rotation ticks, each row followed by its count of ticks:
The counts run from 0 to 295.
[  4  29 -19 -34  49 -39 -25  13 -14 -29   2  17  12 -11   9  12  -8 -11
  13 -23 -23  18 -44  34  -9 -14  28   6 -39 -45 -19 -48 -15  18  -6 -35
  81]
287
[-36  38 -19 -20 -26  27 -39  12 -16 -13  32  46   2 -34 -19 -16  30 -32
 -22 -39  16  32 -22   5  14 -14  -7   8 -26 -75  -7  17 -31 -16  -8  23
  -2]
28
[-11  22 -34  30 -17 -35 -28 -25 -13  23 -18  21  14 -34  -9  29  15 -36
  17 -15  72  15 -51  22 -32 -14 -13  18  29 -37 -13 -36 -22 -18 -27 -20
  14]
124
[ 35  -8 -39 -39  35  -7  12  14 -21 -35  37   5  41 -18 -28   8  -8   5
   4 -48  -2  19 -17  -1 -30  -4  54 -12 -51 -45 -14 -25  15  -2 -17  -3
  46]
201
[-28  -3 -36  -9  -4   3 -52   3  -4 -11   4 -13  45 -50   8   7  10  -2
  28 -40  -3   3 -49  38   8   5  51 -26 -34 -29 -49 -26  12   6  -8  -4
  13]
215
[-22  -4 -33 -40 -13 -36 -33  13 -26 -21  15  17  20 -37  25  15  34   0
   0  -9   2 -19 -51  13  -7   0  20  12 -41 -18 -14 -21   6 -16 -23  13
  63]
88
[ 26 -46 -23 -14   0 -16  -8   6 -39  12   9  54  46 -16 -30  15  -1 -15
 -20  10  43  -5 -33 -12 -17 -39 -17   2   8 -17 -56 -19 -31 -24 -24 -25
   9]
237
[  4  16  -8  -2  -2  43  -2  13 -19 -18  32  56   9 -13 -53  16  16  -1
 -10  16  25  34 -67  21 -21 -27  19 -45 -49 -61 -17 -36 -19 -13 -15 -11
  19]
242
[-30  30 -41 -39  26  -8 -39 -13  -1  -6 -25  24  66 -25 -10 -26 -18 -25
  -4 -38  31  -9 -24  38  10 -27  20 -12  -7  -9 -42 -26 -53   4 -33   7
  14]
32
[ 28   7 -26 -35  50   1 -35  -2 -18 -34  42  23 -19   3  21  44  -4 -34
  16  -4  30  23 -58  -1   4  -4   5  16   2  -3 -35 -40 -22 -37 -21  33
  22]
205
[-23   0 -12  -2   4 -29 -32  26 -14  39  11  43  76  -5 -33  -2  -2 -31
  -4 -29  15  30 -45  14  -6  -3  30 -18   2 -33 -50 -31 -22 -14  12  22
  20]
226
[  8  10 -27  17   7  70 -12  12  -7 -15  18  45  23 -14  -4  54  13   6
   7  18  -6  26 -29   9  45   2 -15 -26 -25 -44 -37 -29  39 -55  15 -14
  24]
96
[ -7   5 -36   3  14  23 -29  -4   1 -30 -25  32   9  -8 -11 -34 -38   9
  -9 -33  36   6 -61  44  16  32  18   5 -39 -15  10 -50 -10  -4   1  -9
  55]
63
[ 12  21 -31 -60 -18 -21 -16  21 -19 -46  47  37  -2  -2  31  25  13 -34
 -12 -35  20   5 -12  30   1  25  16 -11 -34 -42   3 -13 -27 -26 -21  22
  47]
186
[ -8   9  17   1  22 -53  -7 -13 -12 -51  13  16  12 -20   3 -18 -18   8
  -4 -14  13  36 -39   2  32   3   3   5 -37 -47 -11 -15  13 -18   8 -21
  67]
75
[-13  21 -34  -2  27  15 -38  -8   4 -39 -25  32  43   0  35  -2 -25 -31
  -1 -24  30  21 -16  17  46  20  -8   5   8  -9 -29 -50  -6 -20  40 -15
  40]
178
[ -9  12 -18 -21  12  16 -42   8  13 -44  -5  32   9  -9 -26  -1 -10   9
 -11   0 -12   3  -9   2  17  -6 -32  47 -36 -26 -65  -4  -5 -40 -38  46
  -3]
35
[-27   3 -16 -27 -23 -11 -52 -11  22 -57  27  13  24 -61  21  20  -6   1
   6 -20  26 -11 -14   1  -2 -11  -5 -21 -56 -51 -23 -18   1 -15 -13 -13
  26]
3
[-24  80 -16 -40  -7   2 -66  -5 -11 -21   7  25   4 -22  -3 -12  -5 -10
  20  11  32   3 -54  14  -2  -4  43  16 -35 -15 -23 -49 -19  -4  -4  20
  19]
246
[ 20  13  -5   0 -19   2 -11  -7 -26 -72  50   2  -3  -2  -7  11 -15 -34
  -2  31  13  31 -26  57   4  31  -6 -12   9 -24 -59  -5  -3 -43 -12   1
  56]
71
[  7  17 -34  14 -10  15 -49 -14 -26 -58 -31  14  49 -38   2   5  -5 -31
  15   2  22 -18 -40  49  10  -2  -3  40  -4   2 -45 -46 -20  -7   7  -3
  17]
51
[-11  54  -6 -36  -8   5 -33   4  -5  -7   6  51   1 -11 -18 -11   1  19
  -9  20  26 -18 -38  17  10 -15  15  23 -54 -53 -28 -15  -5 -28 -67  18
  12]
247
[-25  44   1 -27  -1  -7 -46 -12 -18 -59  -3  47   9 -26 -31 -30 -14   1
 -28 -16  36  12 -32   4  11  -1  -8  22 -33 -55  41  -8  -7 -12  -2   3
  38]
161
[  9  16 -15 -15  17  34 -17  24 -13 -42  18  46  31  28   0   7 -16  -7
 -10  -8  -8   4 -29  38  43  15  -5  10   3  -1 -55 -27  12 -44  19  32
  21]
66
[ -5   1  -7   7 -33 -20 -37 -11 -28 -38   3  26  54 -17  -5   2   4 -40
 -17 -44  34  15   3  27  19 -28 -40  46   7 -45 -45   1 -30 -20   5 -12
  -3]
39
[-25  39 -41 -39 -27   4 -24   0 -12 -33  56  26  19 -26  42  22  11  -6
   7 -41  25   0  -3   6  20  10  30  -2 -25 -56 -16 -20  22 -13   4 -17
  15]
100
[ -9  25 -17 -25  23 -19 -58 -23   4 -22 -16   1  43 -44  32  -3 -15 -27
   4  -5  22  -5 -15  -5  29 -26  -3  49  12 -30 -72 -32  -1  13 -24  -5
  11]
20
[ 35   4 -23 -30   0 -12  -6   9 -27  -5  -1  16  53 -21 -51 -29 -36  -4
 -23 -27   5  13 -20  26   9  10  34  40  -4 -56 -10 -28  12  -2 -11   1
  53]
68
[ 18  48 -15   0  52  42 -13   2  -8 -39 -18  46  32  21 -40   4 -41   0
   0  26  28  -1 -31  32  -8  -5  -2  -1  -4   0 -38 -52 -10 -31 -20  10
  53]
164
[ -7  40 -26 -13  42  -9 -14 -16   0  -2 -43   2  43  -6 -27 -28 -19  -4
   7   5  -5  37 -25  30 -13 -11  10 -23   5 -22 -75 -15 -26 -16 -35   3
   8]
31
[  3  -1 -35 -17  -8  17 -25  34  25  -8  18  45 -14 -25  -9  19   5 -22
   8 -15  46  11 -31  18 -16  -8 -24  43 -53 -51 -17 -66 -27 -21 -36  29
  21]
22
[ 14  31 -21  -7  45  21   2  22 -31  24  -3  47  50 -17 -49  31  22 -16
 -15   9  39  29 -22  -6 -13 -37  -6 -24  19 -71 -24 -17 -22 -34 -17 -30
  -5]
12
[-16  22 -57 -27  -7   2 -17  -3 -22  28  25  38  60 -26  21  20   6 -19
 -11 -42  34  -6 -10   5  20  -8  43 -17  23 -47 -27 -32  -2 -11   1  -6
  31]
99
[ 12  10   0 -17 -10   4 -31  -7  14 -20   3  39   7  -1 -23   1 -17   8
 -21   6  53 -30 -31  58  -8  11 -19  16 -12 -49 -15  -7 -36 -34 -51  12
  22]
150
[  6   9 -16 -13  45  34   3   1  21 -38  28  41  41 -13  -4   7  -9   2
   9 -30  37 -13   9   1   6 -43  -9 -56 -36 -23 -45 -38 -24 -15 -58 -12
   5]
18
[-23  37 -10 -14 -15  11 -74  -8  19 -22 -10  37  34 -31 -13 -31 -52 -17
  11 -11 -16 -10 -22  23  16  10  -1  23 -39 -12 -39 -39 -23   2  14   3
  28]
148
[  9  15 -49 -39  27  17 -27  32 -39 -25  16  29  42 -12 -20  40  19 -11
   3 -32 -40  -4 -26  -4  -5 -10  31 -14 -16  -5 -42 -13   1 -39 -28  33
  46]
200
[ 13  51  19  20  22  14 -24  17 -11   0  39  43  11  -7 -26  31  -4 -23
   3  14 -16  45 -28 -15   2 -25   2   6 -17 -48 -53 -19  11  -9   8  -4
  -6]
127
[ 13  35  14 -36  26  16 -23  10  14 -16  36  66  14  37 -35  -3 -13  -5
 -16  -7  17   5 -35  43   4  -4  12 -32 -19 -37 -16 -19 -61 -12 -27 -10
   0]
145
[ -6  32  -5   5  19   6 -30 -20  -2 -50 -36  30  30 -10  10  -2 -35   1
   5 -30 -17  21 -41  -1  19  -6 -15  -3 -46  -7 -28 -20 -21 -17  20 -42
  64]
275
[-26  72 -16 -24  26 -10 -50 -39 -38 -48  -4  26  13 -20 -16  -6  10 -39
  -7  16   7   6 -53  20  25 -11   1  23  -3  -4 -29  23 -35 -17 -20  21
   9]
46
[  1  31  -7   7 -20  34 -40  18  -5 -27  54  61   8 -10 -11  38  11 -37
   5 -17  22  27 -18 -17  15 -17 -24 -18 -15 -33 -35  -8 -20 -34   6 -10
  -6]
126
[ 27  19 -25 -25  27  20   3  32 -29 -11  18  36  44  16 -37  -6 -33 -13
   4  -9  -8  14 -17  38   0  24  28  21   6 -24 -42 -58   8 -17  -6  29
  47]
67
[ 25  17 -23 -12 -17  10   5  17 -40 -32  18  40   8  11 -27  13  17 -15
 -21 -10  43  -5 -15  42   1 -20  -5  61  -5 -54 -21 -17 -23 -37 -55  19
  27]
53
